Small tables with named rows and columns. After each table, cells are looked up by row and column.

Table gota
cols = zez, visebu, zab, pek, dabegal
begogin: [67, 100, 51, 144, 119]
vinak: [118, 76, 70, 130, 107]
kobeti: [169, 137, 88, 147, 97]
voraki: [81, 99, 118, 85, 95]
setuno: [186, 38, 177, 68, 49]
vutanor: [115, 45, 116, 132, 87]
vun: [125, 104, 98, 170, 103]
kul: [95, 119, 137, 106, 85]
nog: [31, 24, 169, 10, 90]
zon: [41, 81, 30, 203, 29]

vun, zab: 98
zon, zez: 41
vun, visebu: 104
kobeti, visebu: 137
begogin, pek: 144
kul, dabegal: 85
vinak, dabegal: 107
voraki, dabegal: 95
Which row has the largest zez? setuno

Table zup
cols = mut, giruf, rovara, lelov
tisuvat: [46034, 27879, -51960, -26474]
pid: [-47330, -49433, 17994, -64125]
det: [-31770, -72962, 29653, -39024]
pasevi: [-37994, 34602, -63619, -41116]
nok: [2464, -15819, -89852, 9086]
dal: [-59779, 31241, -34472, -53666]
sibor: [-6872, -89769, -28642, -24382]
poto: [24249, -62878, -51960, -39024]
nub: [61595, 21157, 12165, -22290]
batemu: [39810, 27879, 26739, 30003]
kagozuz: [49146, -9096, -14068, -66216]

sibor, giruf -> -89769
sibor, rovara -> -28642
dal, lelov -> -53666
tisuvat, lelov -> -26474
batemu, rovara -> 26739
pasevi, rovara -> -63619
pasevi, giruf -> 34602
det, mut -> -31770
pid, giruf -> -49433
det, lelov -> -39024
det, rovara -> 29653
Which row has the largest lelov? batemu

Table fene
	pabub	nat	buvone	garovud	bofu	dadez	bod	rozarus
guvim	35.2	26.3	86.6	24.5	41.0	34.9	81.4	78.9
zar	23.5	70.4	69.8	74.0	65.2	29.4	74.1	27.8
mopen	43.0	25.4	21.9	35.7	37.8	77.3	38.8	24.6
nugimek	58.4	39.6	17.7	39.5	79.0	85.2	82.6	85.9

pabub of mopen: 43.0
bod of mopen: 38.8
buvone of nugimek: 17.7
garovud of mopen: 35.7
rozarus of zar: 27.8
buvone of zar: 69.8
dadez of mopen: 77.3
rozarus of mopen: 24.6
buvone of guvim: 86.6
pabub of nugimek: 58.4
bod of nugimek: 82.6
buvone of mopen: 21.9
bod of guvim: 81.4
bofu of guvim: 41.0
garovud of guvim: 24.5

loval:
,dit,tunilun,nov,tet,narut,veg
leriso,45.34,43.25,45.65,40.73,76.35,47.54
sosepo,32.76,64.67,54.13,56.23,81.08,63.81
vis,64.38,52.46,78.80,38.88,74.55,36.09
dinazu,32.14,86.10,50.90,89.88,53.09,63.37
remito,64.11,70.72,39.13,56.50,37.83,57.68
vufer,80.86,51.31,95.21,33.09,7.10,32.40
gari,35.03,62.49,81.76,51.81,79.21,73.88
kobib,40.44,56.91,66.55,57.44,59.78,62.34
tunope,66.24,66.30,97.77,3.53,77.57,68.59

gari, dit -> 35.03
tunope, nov -> 97.77
sosepo, nov -> 54.13
remito, nov -> 39.13
kobib, dit -> 40.44
leriso, tunilun -> 43.25
sosepo, veg -> 63.81
kobib, veg -> 62.34
vis, narut -> 74.55
remito, narut -> 37.83
leriso, tet -> 40.73
Which row has the largest veg? gari

rar =
|  | bopi | dure | padoro |
|---|---|---|---|
| sige | 32296 | 47605 | 22224 |
| zat | 84716 | 66866 | 47359 |
| mekiz | 86234 | 56069 | 58399 |

sige, dure -> 47605
sige, bopi -> 32296
zat, padoro -> 47359
mekiz, bopi -> 86234
zat, bopi -> 84716
mekiz, padoro -> 58399
zat, dure -> 66866
Which row has the largest padoro? mekiz

fonero =
,lora,dun,zib,fonel,galuko,pifiku,zefazu,puluvo,labazad,nasegid
fatizuk,7.290,5.435,4.754,5.355,6.275,6.478,5.679,3.530,4.523,4.038
mogerez,5.080,6.086,8.009,9.364,8.933,7.113,5.434,3.480,4.718,5.419
sen,5.138,4.785,5.629,6.362,6.344,5.399,4.375,3.656,4.031,4.433
biko,8.847,9.420,8.192,6.210,4.907,5.007,5.876,3.015,6.527,6.117
gavisa,6.506,8.443,9.399,8.590,6.702,5.125,4.846,3.248,5.621,6.469
loz,6.080,8.461,9.117,7.899,5.949,5.139,6.112,2.619,8.072,9.335
maboze,8.715,6.928,5.396,5.417,7.045,8.876,9.395,2.614,8.090,6.157
munomib,9.230,7.727,5.822,4.800,5.145,6.104,6.481,3.173,5.914,4.795
zim,8.796,8.975,7.375,5.615,5.181,6.591,8.531,2.272,9.425,8.504
zabuko,6.422,5.197,5.688,7.552,9.147,9.183,7.646,3.225,5.711,4.802

What is the labazad of zabuko in fonero? 5.711
What is the labazad of zim in fonero? 9.425
What is the fonel of mogerez in fonero? 9.364
What is the puluvo of maboze in fonero? 2.614
What is the galuko of zim in fonero? 5.181
What is the pifiku of zim in fonero? 6.591
What is the lora of mogerez in fonero? 5.080
What is the lora of fatizuk in fonero? 7.290
What is the puluvo of sen in fonero? 3.656
What is the dun of zim in fonero? 8.975
What is the zib of fatizuk in fonero? 4.754
What is the galuko of gavisa in fonero? 6.702
What is the zefazu of sen in fonero? 4.375

voro:
	tavifep	pid	valogak	rar	vafele	moz	mes	zabezon	fup
sug	0.1	0.6	0.7	0.8	0.2	0.0	1.0	0.0	0.8
mov	0.5	-0.2	0.3	0.3	-0.2	0.5	0.3	0.3	-0.3
nerefa	0.5	-0.3	0.5	0.1	0.1	0.1	0.0	0.0	-0.5
bobuzi	0.1	0.7	0.0	0.3	0.1	0.2	-0.1	0.1	0.8
filama	0.6	-0.2	0.2	-0.2	0.6	0.4	-0.5	-0.4	-0.7
zofet	0.1	0.8	0.1	0.2	0.1	0.2	-0.2	0.3	0.9

What is the fup of nerefa in voro?
-0.5
What is the tavifep of sug in voro?
0.1
What is the zabezon of zofet in voro?
0.3
What is the mes of nerefa in voro?
0.0
What is the rar of zofet in voro?
0.2
What is the rar of nerefa in voro?
0.1
What is the pid of nerefa in voro?
-0.3
What is the valogak of sug in voro?
0.7
What is the tavifep of filama in voro?
0.6
What is the zabezon of sug in voro?
0.0
What is the pid of filama in voro?
-0.2
What is the moz of bobuzi in voro?
0.2
What is the vafele of mov in voro?
-0.2
What is the pid of zofet in voro?
0.8
What is the valogak of filama in voro?
0.2
What is the fup of bobuzi in voro?
0.8
What is the rar of filama in voro?
-0.2
What is the rar of sug in voro?
0.8
What is the moz of mov in voro?
0.5
What is the vafele of nerefa in voro?
0.1
Row with the largest vafele: filama

